Where one turn sends some rows of the set: a few examples, then the rows asked
Vofi: [-35.7,   0.5,  12.5,   5.1,  -1.7,  19.1,  35.3, -13.2,  18.8,  -2.5,
   1.1,  -4.4, -25.5,   5.2]
zup: [ -6.5, -30.9,  23.4, -11.3,   2.9,   0.6,   4.9,  -4.0,  -2.8,  -8.8,
 -10.4, -11.7, -50.3,  18.2]
pap: [-27.5,   5.0,  17.7,   3.1,   8.7,   5.6,  22.7,  -1.3, -33.9,  -8.3,
  -7.4,   7.2,  -8.0,  21.5]
mude: [ -6.1, -27.9,   2.4,  15.9,  19.9,  15.1,   1.6, -17.7,  11.6,  -4.5,
   9.2,  15.9, -31.6,  17.1]
lon: [-13.1,  -4.9,   4.8, -27.2,  27.9,   7.0,  32.2,   0.2,   4.0, -16.0,
 -18.5,  -5.6, -18.9, -10.4]
nik: [-13.8,  11.1,  27.1, -32.8,  14.2, -10.0, -13.3,  10.6, -11.0, -17.7,
   3.1,  23.3, -10.6,  11.6]
vetu: [-15.1, -12.6,  16.1,  -0.4,   8.6,  30.0, -18.6,  -4.0, -21.1, -13.6,
 -26.3,  -0.4,  -5.4,   4.6]
sas: [ 13.8, -15.6,  18.5, -11.7,  11.2,  -3.5,   8.0,   4.0,  18.5, -10.7,
   6.8, -14.7, -38.8,  29.5]
Pobet: [ 21.0,   6.5, -14.3, -10.0,   7.2,   4.9,  15.8, -22.3,  -8.5,  -0.2,
 -13.8, -15.5,  -9.2,  20.6]
neme: [ -4.0,  -1.5,  21.4,  -6.9,   8.4,  16.8, -14.2,  25.1, -14.3, -13.0,
 -16.9,  10.4, -22.2,   8.6]
lumom: [ -8.6, -20.5,  -7.7,  19.5,   0.4,  -5.3,  -7.8,  10.5,  -0.1, -11.0,
   5.5, -12.7,   5.3, -11.6]
pakul: [-16.3,   2.5,  16.7,  15.0,  24.4,  -3.5, -11.8, -35.3,  -0.9, -28.5,
  17.2,   6.9,  -3.0,  -7.8]
filam: [-24.7, -19.8,   1.4,  -8.2, -17.1, -11.8,   6.9, -21.0,   4.6, -16.2,
  17.7,  18.1,  12.0, -17.4]
guri: [ -6.4,   4.1,  15.5,  10.0,  10.8,   4.1, -10.2,   5.4,  17.5, -21.1,
  12.2, -18.3, -11.0,  38.8]
vafaf: [  6.2, -11.6,  27.8, -28.3,  16.5, -15.2,  -0.8, -40.0,   8.2,   6.4,
  18.2,  -7.7, -16.2,  14.0]
bukos: [-16.1, -13.5,  -3.7, -11.2, -18.4,   8.4,  28.6, -34.1,  11.8,   8.3,
  19.1,  16.7, -14.3,   5.6]
nif: [-41.9,  -1.3,  18.9,   2.8,   1.8,  -1.7,  16.7,  -1.1,  10.6, -21.1,
  -8.9,   3.2,   5.9, -17.3]
mufi: [ -2.6, -19.5,   9.1, -21.9,   5.1, -26.5,  28.6, -27.1, -13.7, -18.7,
   4.6,  11.4,  -6.4,  20.4]
Logi: [-10.9, -17.2,   1.9,  -9.8,  10.2,  27.1,  -7.9,  24.6,  -2.5,  -3.9,
 -19.2,  -9.9, -11.5,   4.5]
gefo: [-18.2,   8.1,  16.1, -20.3,  -0.7,  17.5,   8.9, -31.8,  14.4, -27.0,
  30.6,   5.7, -39.6,  13.6]
tufo: [ -6.0,  -8.8,  14.7, -23.4, -27.3,  -0.9,   0.3,  -9.7,  22.3,   6.1,
  -1.3,   4.1, -25.8, -24.2]
Gafal: [  3.3, -19.6,   8.8, -36.0,   4.0,   5.1,  11.4, -11.4,  21.0, -19.9,
  -4.5, -15.3, -43.4,  15.4]
soguv: [-13.6,  -4.0,  17.1, -13.9,   5.8,   7.2, -12.9, -28.2, -27.8, -18.7,
  24.1, -17.8,  18.6,   8.9]
kimoz: [  5.9,  -7.0, -11.6, -17.9,   9.3,   3.0, -12.6, -18.3, -21.1, -25.4,
  22.0,   3.1, -33.8, -15.5]
Roniz: [ -5.9,  11.8,  12.2,  -8.8, -27.7,  -7.5,  -5.0, -19.4,  -6.6,   5.2,
  10.6,  20.8,   9.2,  22.9]
rakev: [-15.1,  13.7,  10.6,  -5.9,  -9.5,   7.3, -25.4,  -2.2, -24.5,  -3.4,
  17.1, -13.2,  14.4,  -2.0]
Pimez: [  0.8,  11.3,   6.6,  -9.6,   1.4,  14.5, -20.0, -12.8, -34.0, -28.9,
  18.5,  -3.1,   2.9,  -7.2]
fibe: [ 25.5,   8.1,   7.7, -27.6,  10.9,  -6.9,   6.2, -37.3,   0.0,  -9.8,
  18.8, -13.0,  -2.4,  13.4]
Tedi: [-21.7,  -2.7,  23.4, -29.2, -14.9,  -7.3,  10.7,   2.0,  17.5,  -1.4,
  27.8, -18.5,   0.5, -14.7]
Resur: [  3.6,  15.6,  19.3, -34.1,  -8.6, -12.0,  -9.3, -42.6,   5.8, -10.1,
  21.6,  -9.0, -13.3,   6.3]
vuf: [-20.3,   6.9,  12.6, -20.3,  -7.3,  33.8,   7.1,  -8.9,  23.1,  -4.9,
   5.4, -13.8,  16.9,  -7.2]
gub: [-15.2,  -8.1,   0.9, -16.6, -38.6,  30.6,  13.3,  -7.7,   6.0, -15.8,
  -5.8, -12.6, -16.0,  -4.8]

Logi turns into rakev
sas turns into neme
nik turns into kimoz
Now find these:
vetu turns into soguv
Roniz turns into gefo
tufo turns into gub
nif turns into filam
pap turns into pakul

Where one turn sends some rows of the set: a few examples, then the rows asked
Bosi: [ 18.9,  -0.7,  28.2,   3.3,  10.6,  -1.6, -21.8,   2.2, -30.0, -16.8,
  29.0,  -4.1,  20.0, -12.7,  15.0,   5.8,  -6.4,  -0.4,  35.7,  16.0,
  -9.7,  -6.5,  31.3,   0.7,  -7.1,   9.2,  11.7, -15.4,  -6.4, -11.1]
Kor: [ -8.7,  -0.7,   5.6,  19.3,   4.5,  -3.4,  -3.9,  -7.5,   4.5,  -2.9,
 -16.7, -12.5, -13.8,   6.9,  12.3,  -5.8,  25.2,  -7.9, -20.4, -17.6,
 -16.0,  10.2, -21.0,  -2.9,   4.1,  45.1,  24.8,   1.3, -16.7,  10.3]
Fovel: [ 17.0,  -1.5,  15.2,  14.6,  10.1,  11.0, -14.8,   3.4, -20.0,  19.0,
  21.4,  10.6,  -7.0,  -7.6,  15.0,  29.5, -23.8,  11.5,  -0.7,  -5.2,
  15.6, -12.6, -37.8,   0.7,  24.9,  -8.6,   7.6,  -2.6,  22.6,  -0.1]
kun: [-14.0,  14.1,  15.3,  10.9, -16.6, -20.5,   0.5,  -1.8,  26.0,   0.7,
 -10.4, -22.2, -28.4,  -5.4,  -0.2, -18.3,   6.2, -13.1, -16.2, -13.1,
 -16.2,  -6.4, -14.7,  12.8,   0.8,  24.6,  18.5, -10.0,   4.9,   1.5]
rap: [  7.9,  -7.4,  11.2,  18.8,   0.8,  -2.8,  12.9,  12.2,  -7.6,  20.7,
  13.2,   5.0,  -3.3, -18.2,   5.8,  25.0,  -4.1,  14.9,   9.1, -20.6,
  15.1, -22.0, -31.0,   5.7,   5.8, -32.7,  -7.5,  10.7,  23.8,  -8.2]
kulu: [ 23.3, -15.8,  -5.0,  -8.8,  -9.3,   5.8,   4.1, -24.3, -19.5, -16.3,
 -11.8, -13.5,  12.3,  -4.9,  -7.7,   8.3,  15.3,  28.0,  22.8,  18.8,
  -3.2,   1.5,  19.8,  19.3,   4.5,  -5.4, -13.3,  -9.3, -32.3,   3.7]
rad: [ -0.6,   6.6,   0.4,  12.4,   5.4,   4.7,  13.5,  -5.9, -12.9,  23.7,
  12.4,  12.1,  -9.0,  -2.6,  -0.6,  21.0,  -7.3,  33.7,   7.1, -15.1,
  30.2, -10.5, -43.4,   3.3,  22.5,  -5.0,   8.7,   0.1,  14.9,   9.5]
Boda: [ 14.8,   8.9,  10.3,   5.9, -21.4,  -4.5,  14.2,  23.0,  -2.6,  11.1,
   6.5,  12.8,  15.8,   0.7,   5.1,  -6.9, -19.3,  -0.2,   8.9,  -1.4,
  16.8, -31.9,  13.2, -20.7,  16.1,  10.0,   1.6,  15.8,  24.7,   4.2]
tekel: [ 13.2,  -7.4,  25.8,  24.4,   4.6,   0.9,  17.4,   0.7, -34.3,  20.6,
  13.3,  12.4,   4.0, -12.8,   3.3,  19.8, -15.4,  -1.0,  10.0, -17.0,
  25.7,  -2.0, -25.3,  -3.9,  -1.6, -19.4,   5.8,  21.8,  14.8,  18.8]
talek: [-17.3,   7.9,  29.5,  35.3, -10.7, -22.0,  -0.6,   3.6,   9.5,  -3.3,
  -3.4, -14.9, -17.2,   3.3,  21.4, -11.4,  20.2,   2.8, -14.4, -13.8,
 -26.9,  11.5, -16.3,  -4.3,   6.0,  23.7,  13.5,   0.5, -21.3,  10.0]
nos: [-25.5,   4.7,   9.9,  21.7,   0.7,   2.5,  12.2, -10.2,   6.2,   0.3,
   5.2, -25.4, -30.0,  -0.5,   3.9, -12.6,  21.0,  -7.8, -15.6, -17.8,
  -7.0,  19.0, -15.4,  20.4,   0.1,  32.5,  21.1,  -0.8,  -7.6,   3.5]
nud: [ -1.7,   1.3,  19.6,  26.9, -26.6, -23.8,   4.9,  13.7, -17.6,  -6.4,
  18.3, -13.4,   0.3,  26.1, -10.4, -26.6,   0.8,   3.4,   2.4,  16.1,
 -14.4,  13.5,  20.7,   0.7, -21.7,  17.5,  20.7,  -3.5,   1.4,  -2.7]
mupu: [ -4.6,  -7.9,   7.7,  10.6,  15.8,   6.6,   4.0,   2.9, -23.2,  17.8,
   5.4,   7.9,  -5.3, -15.7,   4.5,  16.5,   9.6,  22.1,   5.5, -14.6,
  20.6, -17.2, -45.4,  -1.5,  -5.5, -19.0,   9.8,  10.8,  25.1,  16.8]
Pabal: [ 10.3, -14.2,  28.7,  -3.3,   6.1,  -3.0, -28.8,  -5.6, -30.1, -14.8,
  24.4,   0.5,  17.1, -11.7,  11.0,   0.4,   0.8,   0.6,  31.0,  22.4,
  15.9,  -7.9,  36.5,   4.1,   1.3,   7.1,   0.5,  -8.6,  -1.0, -10.1]
dugi: [ 25.1, -11.2,   1.2,   1.4,  15.0, -14.0,  -2.4, -24.4, -15.5, -10.4,
  -8.4,  -6.1,   7.5, -13.4,   1.6,  12.7,  11.1,   6.9,  11.1,  27.1,
  -6.0,  16.6,  16.4,  37.6,  27.2,  -7.3,  -6.9, -23.3, -22.4,  -6.9]
bep: [-16.1,  -6.1,  19.0,  31.1,   7.1, -27.8,   8.9, -14.6,  10.1, -13.4,
  -8.3, -21.0,  -8.2,  -1.9,   8.3, -14.5,  10.7,  -3.7,  -6.6,  -5.7,
 -18.3,  -8.7,  -6.7, -12.2,  -1.3,  37.4,  30.3,  14.1,  -9.5, -10.1]
Senem: [ 27.8,  12.8,  21.1,   4.5, -12.1,  -7.6,  13.4,  16.0,   4.7,  12.7,
   2.6,   0.9,  12.8,  -1.5,  14.4,   1.9, -16.1,  -0.8,   5.5,   3.3,
  18.4, -40.1,  26.3, -17.6,   2.8,   0.7,   5.6,   2.4,  18.7,   8.5]
Git: [-10.5, -12.8,  -1.8,  -8.3,  18.9,   8.5,   1.1, -36.1, -19.0,   4.5,
 -12.0,  14.5,  -4.6, -13.9,   5.9,  10.6,  13.4,  18.0,   6.2,  25.5,
  -1.9,   6.1,   7.1,  29.7,   7.7,   5.0, -18.5, -20.0, -24.5, -11.8]
tul: [  8.1,  18.4,  25.3,  29.5, -22.6, -25.1,   9.3,  14.4, -20.8,   1.6,
  10.2, -22.5,  11.4,  23.9, -10.6, -16.4,   8.7,  -0.1,   6.4,  18.0,
 -15.8,   8.1,  12.8, -10.9, -23.0,  15.3,   4.0,  -3.1,  10.6,  -5.7]
kadab: [ 11.4, -19.9, -13.2, -17.0,  12.2,  -0.8,   7.5, -29.4, -26.0,  -6.1,
 -18.6,  -1.6,   7.0, -15.2, -13.7,   9.9,   8.4,  11.6,  -2.8,  18.5,
  -1.4,  10.9,   1.1,  27.7,   3.1,  -6.5,  -2.7, -31.8, -19.3,  -4.2]
naton: [  7.7,  -1.4,  -4.3,   3.7,   4.4,   2.4, -15.5, -12.7, -30.6,   5.3,
 -15.2,  -2.7,  -6.1,  -7.0,  10.5, -11.6,  18.8,  19.3,  15.3,  35.6,
 -10.6,  16.4,   5.1,  30.0,  -1.4,  -9.8, -23.1, -24.3, -19.3,  -9.0]

rap turns into dugi
rad turns into Git
tekel turns into kulu
Now find these:
Bosi turns into tul
naton turns into kun
Pabal turns into nud
kadab turns into Kor

